rotation ticks, each row followed by its count of ticks:
The counts run from 0 to 696.
[ 41  19   8 -19  12  -7 -15 -15  11  21 -31  19 -10  26   1 -27   4  -8
   8   2 -10  14   3 -32 -29 -10  -5   5  10   4  -4  26  -6  10 -24  24
 -24   6 -16   4  19  26 -12  25 -16  10 -33 -10  -7  29 -23  -4 -17  29
 -13 -32   2 -28  37 -31  -2 -14   0 -11   1   5   1 -12  -9  -3 -10   9
  -7  19  29] -> 55
[ 12  -9 -12  -5 -32  11  -7  -2  53  -4   3  14 -12  13 -19  -8  -7 -25
   9 -18  11  17  26 -14   3 -39  -9 -22 -22   6  -3  32 -11  -3 -14  15
   4  -4  -5  -8  19 -31  -5  -2   0  19  -4  -6  -8   1 -20  -8  -5 -17
 -36   1  26 -20  -3 -25  30  19 -14 -32  -2 -39   9  10   3  13  17   6
  -5  22   4] -> 254
[-11   1   0  -8  -6 -43  44 -25 -19 -30 -13  -8   6 -11  -1  16  -3 -13
   6  19  35  -4  -3 -18  -6   4  24  19  -4  59  31   5  33  10  -1  -3
  13 -14   6  13  20 -36 -16  29  -8 -13   9 -17 -24   0   6   0 -13 -19
 -20 -31  -9  10  16  -3  -2  -1 -12  -3   2   4   7  11  -6   3 -20 -12
  -6   8   5] -> 486
[  7  29  -5   1   0 -41  26 -49 -47   2 -18  10  10   2  -5  11   2 -15
  -4  24  32  -2 -16 -13  -9  -1 -12 -11  -5  37   5  20  26  20  -2  -2
 -10   7  21  -4  41  10   4  13 -16  28  16   7   2  25  14  -7  14   6
  -7  -4 -22 -12   8 -10   1 -18   0  28   5  15   9  -3  -1 -12  -1   1
   1  12   6] -> 218
[ 30  14 -14  17 -21  27 -11  -6 -22   7 -11 -15  -2  28   9   5   9 -18
   2  -3  -2 -26  -9  12  17  -4 -25   8   9 -11 -18 -11   6 -14  25 -25
 -11  11  -3   2   2  37  26  22   4  50   6  33   1  42  -6  -7 -10   9
  27  12  -3  -2   9  10  33   9  17   2  24   0  23  20   6  12  -8   4
  11  23   6] -> 535
[ 34   6  -4  36 -16  -2  10 -47 -18   8   4 -47  11   2   2  -1  -5   2
  18  10  15 -42 -21   4   3  -4  19  13 -21 -20  -6   4  18   0 -18  11
 -20   7  -2   0  23   0   0  15  17  30  -9  26 -17  15 -13  -2 -22   2
  19 -12  13  14   4 -12 -18 -16  -5 -25  28   0  19   5 -22  11 -17  -4
  22  26   8] -> 230
[  0  11 -12   7 -29  36  -6  -8  38 -32  29  -6 -15  20  26  -5 -11 -17
   7 -39  -7  -7  13   1   9  17   1 -13 -33  33 -36 -10  24 -29  17   3
  16  17  -6 -10  16  12  -2   9  14  31 -17  14 -11  -2   9 -12 -17 -14
 -15  16  17 -18   3 -12  17  15   6 -30 -18 -33   5   2   3  17   5   0
   0   2  -6] -> 412
[  5  33  15  -2  11 -25  11  -4   4  10 -29  17  -9   0   8  36  -5 -12
  26  19  -5  16  -1  -1  13 -13  -3  22   7  35  20 -13  26 -12  26   8
  25   5  -4   6  29 -24  20  18   0  21  40 -23  -2  34   7  26   5  19
   5 -37  -6   2  14  10  25   7  14  -1   7  22  19  16  18   2 -15  22
 -11 -10   2] -> 300
[ 10  18   4   6   3 -29  23 -44  -8   8   1 -26 -17 -12  36  19 -15   5
  -2  20  22 -25 -11  10  37 -28   6   1 -10 -14  -2   6   4 -19  -4  27
 -10  -5   9 -20  25 -12   3   1  -4  20  -1  -7 -16  27   3  30 -30  -6
  -7 -39  -3  -6  14 -25   1 -18 -23  -6  18   5  -4   6  -4  24 -20   5
   8 -15   4] -> 153
[-33  39  37  13 -15  20  25  -3  14   5  30  15 -23 -19  11   0  -2   1
   1  -6  -4  13   9 -10   3 -14   2 -13 -12 -13 -34  -5   8  28 -31  22
  11  -5   4  -4  27  -4   0 -14  34  20 -22   5  18  23   5  -5 -18  -8
   3  15   7 -12   4 -14  -2  22 -12   3  -3 -18 -15  -1 -16 -26  27   7
 -20 -19   4] -> 238
[ 22 -32 -10   8  -6  17  -5  31  18   0 -21   9  -7  25 -15  15   1  -7
   9   0 -16  -1  11  32  27 -20 -17   2   1 -29   7  27 -22 -14  43   3
  -4  -2 -20  -3  -2 -26   9   5   9  34  28   4   1   7 -29 -21  11   9
  20  13  19   3 -15  -8  48   7  13 -25  25 -16   7  23  20  18 -10  12
   4   3 -10] -> 190
[  0 -22   3   2  -3   1  -6   4   1  -5 -31 -17  27 -19  14   6  19 -11
  -6  19  -8  19 -14   5 -36  14  -1  -5 -17  13   0  -9  45 -12 -13 -29
  17  18   4  22  -9 -35   6  23  -3  -8  28  -7 -16 -17 -25  12  24   2
  -1   3   3  31  -9  30 -30  -6   4   6  12  38  26  28  -9 -26 -12   3
  24  -4  -9] -> 608
[  4  33   5   3   8  -7  18 -33 -20  -7 -17  16   0  -3   1  23  10 -16
  26  18 -11 -13 -12   6   6   3 -37   6   5  29  -2   0  26  15  23   8
   7   7   0  -7  17  22  18  12   6  26  16   0   3  28  23   5  15  26
  -5  -8   0 -23  -7   7  45 -12  19  33   4  22  20   4  15 -11  -4  28
 -17 -13 -13] -> 379
[  1 -19   7   1   7 -23  20   7 -29   7  -5  13  21 -15 -25  15   9   8
 -15   1 -13  -5 -18   6  18  -6 -11 -13  24 -12  22  23  35  44   8 -15
  13 -24  -1  -7   0 -27  13  -4  -6  25  48   5  14  -7 -15 -36  19  12
  35   9 -12  19 -20  12   5   2  13  -4  -2  26 -19   1  -8 -27 -13  18
 -16  25 -22] -> 206
[  0   8  14 -19  -6 -19  20   1  13  -9  19  13  -5  -8  -6  19   7 -13
  -1 -42 -44 -16  -5 -14  21  18 -16  11  25  25  10  12  40  40  13  -2
  26 -12 -17   4  16 -15 -10 -16   5  -4  16   3  10   0  10 -17  -4  10
  -1 -33  12  10  13   1  36  -3  34 -16  -9  22   5   0  -4 -15 -24  25
 -24  13 -10] -> 634
[ 32  16  16  10   3 -18   0   9  -6  12 -25 -21   2   5  32  -2   1  17
   8  13 -12 -20 -12  14 -39  26   2  -4 -19  -9 -39   2  23   2   0  19
 -26  15  -9 -13  28  20 -10  10  16  16 -12  19  -7   1 -12  10 -25  14
  25  11 -19  -3  37   8 -24 -15   8 -30  -7  25   0 -18 -18 -12 -24  -4
  24   6   5] -> 387
[-33  39  32  -8   7  10  26  -1   3 -25  25  17 -24 -22  -1  27   9   0
  21   5   2  -2  14 -25  13   5 -24  25   1  13  -7   0   5   9  21   4
  29 -19  -8   1  14  -6   0   8   6  -2  -9   2  11  25  21   9 -22  -6
 -15   1  29  -2   8   4  37  12  -9  16   8   5   4  16  -4 -25 -20  10
 -45 -22   2] -> 236
[ 20   5 -32   7  -5  -5 -17 -39   0  19 -22  -4  17  17  11  11 -10 -10
   1  14   0  -4 -20  35  17 -14 -22 -34 -19  -9 -11  18  16 -15  10   5
 -10  11  18 -13  16  -3  31   8 -20  54  32   8  -6  15 -14  -8  16  13
  -8  20  -1 -11 -26  -6  16 -13   8  -1  14  -5  14  13   8  22  21  16
   9   3 -25] -> 31
[-46  25   7  -1  -3   6  24 -10 -15 -16  28   8 -11 -17  31  24  13  17
 -13  15   9  13   3   0  15  16 -14   1  -9  -6 -38   6   4  -2  -1 -20
  13  -7  24 -18  10   1  -1  10  10  -7  -9   6  -5   7   6  11 -29 -25
 -18  37   2  -1  -7  -1   4  12 -43  31  14  -5 -28  30 -14 -17  -6 -14
 -21 -44 -18] -> 582
[  3 -10   1 -15  10 -19 -23   0  -3 -13 -21   6   5  16  14  -5  33 -16
  -8 -18   1 -30   0 -10 -41  13 -36   0 -12  -1 -26  32  20 -28  -5 -15
  -4   2  -5   1   5 -16 -25   0 -44  10   8  17  10 -13 -34 -23   1 -12
 -17 -11  -8  11  22  -2 -16 -14   3  10  12  24  29   2   1 -14 -26  -8
  25  22  29] -> 452
[ 12  13  -3  -5   3  -3 -29  10 -16  21 -41 -17   8   7  49 -10  15   9
  -5  23 -20  14 -21  20 -37  19  -8 -24  -1 -23 -45  -1  11  -3 -16  -5
 -23   9   8  12  13  25  -3  22  -8  16   1  12 -14   6 -39  -2  -2   9
  -2  22 -18  -2  36   9 -31  -4  -8   6   0  27 -17  10 -19 -14   2  -2
  15  -4 -15] -> 120
[  7   0 -18 -15  -7  -5 -13  -2  -3  41 -33  13  -2  28  -2  -4  -8  -9
 -19   9  -5  35   4  10   2 -34   2 -42   2  -8  -6  21  -7   8 -29   3
 -20  -8  18  -2  19   0  10   0 -14  38  35  -1  -4  12 -37 -21   4   4
  -6  18 -27 -14   4 -22  -2  10 -18  -8  21 -16 -27  18  -6   9  30 -10
   3   5  -4] -> 441
[ -7  25  18   6 -18   9   4  -3  35 -22  10   6 -11   0  36 -12   2 -17
   9 -35 -25 -15   1   1 -26  21   1 -11 -13  27 -30 -19  44 -16  -1  17
  16  33 -13  -2  17   8  -5  -1  21  13 -12  -7   2   1   6  -4   1  17
   3 -18  -2 -20  21  -2   1   1  34 -23 -28  -2  12 -18 -13  -6   6  25
   7   4  16] -> 145
[ 33   3 -18  15 -21   3 -24 -40 -15  25  -7 -25  11  20  13 -14  12 -10
 -15 -14  10 -19 -13 -12 -15  -5  -9 -10 -14  -4 -21   6  19  -7 -36 -18
 -16   7  11   7  25  23  13  18 -18  36   8  30  -4  26 -30  -8   4   0
   7  -2 -15  12  13  -3 -13   7  -8   6  25  14  30  14 -13   8   1  -8
  24  39  27] -> 374
[-30  24  23  -2 -32 -13  37  -4  20  -1   1 -24 -32  -9  37   9   0 -15
  24   7  -8  22   4  19   2 -13   2 -15  -7  12 -26  -8  10  -1 -19  27
  -3   1   4  19  27 -16  -4 -10  27  -5 -10  -8 -21  25   5   6 -24 -14
 -30 -11  10 -16  20 -15  29  17 -14   0   5  -9  -6  19 -17 -12  12  12
  -9 -21 -26] -> 77
[ 33  28  13  -4 -23  24 -21   3  39  14  22  26 -12  23  -2 -12 -11   3
   2 -21 -24  16  15 -33   3 -15  14  15 -12  -7 -11  -1  -3   8 -31  24
  18  16  -5 -13  30   9  12   7  31   8 -20  -2   2  23   2  25 -21  25
   4  -2  15   6  11 -22  -1  23  -4 -36   3  -9   5  -1 -10   2   4   7
  -5 -10  31] -> 479
[ 10 -38   3  11   8   2  -7  11  -1   2  -1   6  11  -9 -21  18   2   7
 -11  18  12 -12   9  19  18 -31   3  -5   1 -50  12  34  -6 -10  15   6
   6 -19 -12 -16 -21 -54   6  -6  -1  31  26  -1  -7 -14 -43 -17   9   5
  24   9  11  15 -34  -7   7  -9  -9 -40  17   1  -4   6  -4  -4  -8  15
   6  16 -23] -> 351
[ -5  10  -5 -11  23  -5  -5  15 -34  10 -30  35  21  18 -24   7   6   1
 -19  28   9  20  15 -13   2 -12   8   6  21   9   5  11  10   0  21 -16
  13 -20  11   0   0  -1  17  38 -22  52  31  -4   6   5 -37 -27  14   2
  23  20 -26  -5   7  -5 -10  10  -4  -4  -3  -1 -31   0   3   8  -4  -3
 -17  24   7] -> 283
[  3  22 -11  -3  -3  14 -14   7 -34  19 -23  20   7  28   3  -5   6   9
 -23  18 -29  34  -1  12  -1  16  -6 -11  16 -14 -35   6  -7  16   5 -19
 -26   5  13   1   2  50   5  31   0  23   5  16   2  14 -32 -30  -4  16
  12  43 -28 -14   9   0  -3  10  -6  14  12  -2 -35  11  -6   3   5  -8
  -4 -16 -10] -> 281
[-20 -24  11  -9   2  -1   8  17 -11 -12  -5  23  19 -15   4   9  34   2
 -20  -3 -15   8  -9   1 -26   7  -9  -6  -1  -5   3  11  31   8 -15 -28
  21   0   2  13  -9 -43  -8 -13   7 -24  30  -4   1 -27 -24  -4  26   4
   7  -4 -12  36 -25  18 -10  -6  10  16  27  30  26  11  -1 -34 -15  17
  26 -10   9] -> 528
[-23  -1 -26   9 -29 -10  30 -25  -3 -17  14 -37   1 -18  32   1 -22  -9
 -11 -10 -15   3 -26   6  21  22  31 -22 -14  39   0  -8  47   1 -21  -8
   8  -6  14  21  21 -23   1   2   7   1  19   3 -29   2   0 -16 -20 -24
  -3 -14 -10  24   9  -3 -11  17  -5 -16  10  -7 -22  21 -13   9  -3 -10
   1  -2 -18] -> 408
[ 22  30  10 -18  -3 -11 -21  -2  35   9  30  15  -2  -7  -1  27 -12   4
  19 -27 -32  15  -1 -31   0  22 -23   2 -23  14 -11  20  31  14   5  16
  28  -3   1 -31  28  -7   0  -3  -5   3   6   9   9   7  19  28 -25  -2
 -19   3  22   4  25  -7  11   6  -3 -39 -14  17   5  -1  -7 -15 -19  14
 -22   6   4] -> 477
[-16 -12  31  12   0  -8  19  10  29 -20  -3   6 -10  -7  -2   4  -2   7
  20 -14  -1 -23  24   2 -12 -15  11 -18 -36 -10 -25  20  12  -5  -2  43
   3   2 -18 -12  25 -41 -32 -18   5  18 -17  10   3 -22 -24 -24  -3 -19
   3   1  10 -15  19 -13 -17  -6  10 -52 -19 -13  -5 -25  -2  -8  -1  -2
   8   4   8] -> 652
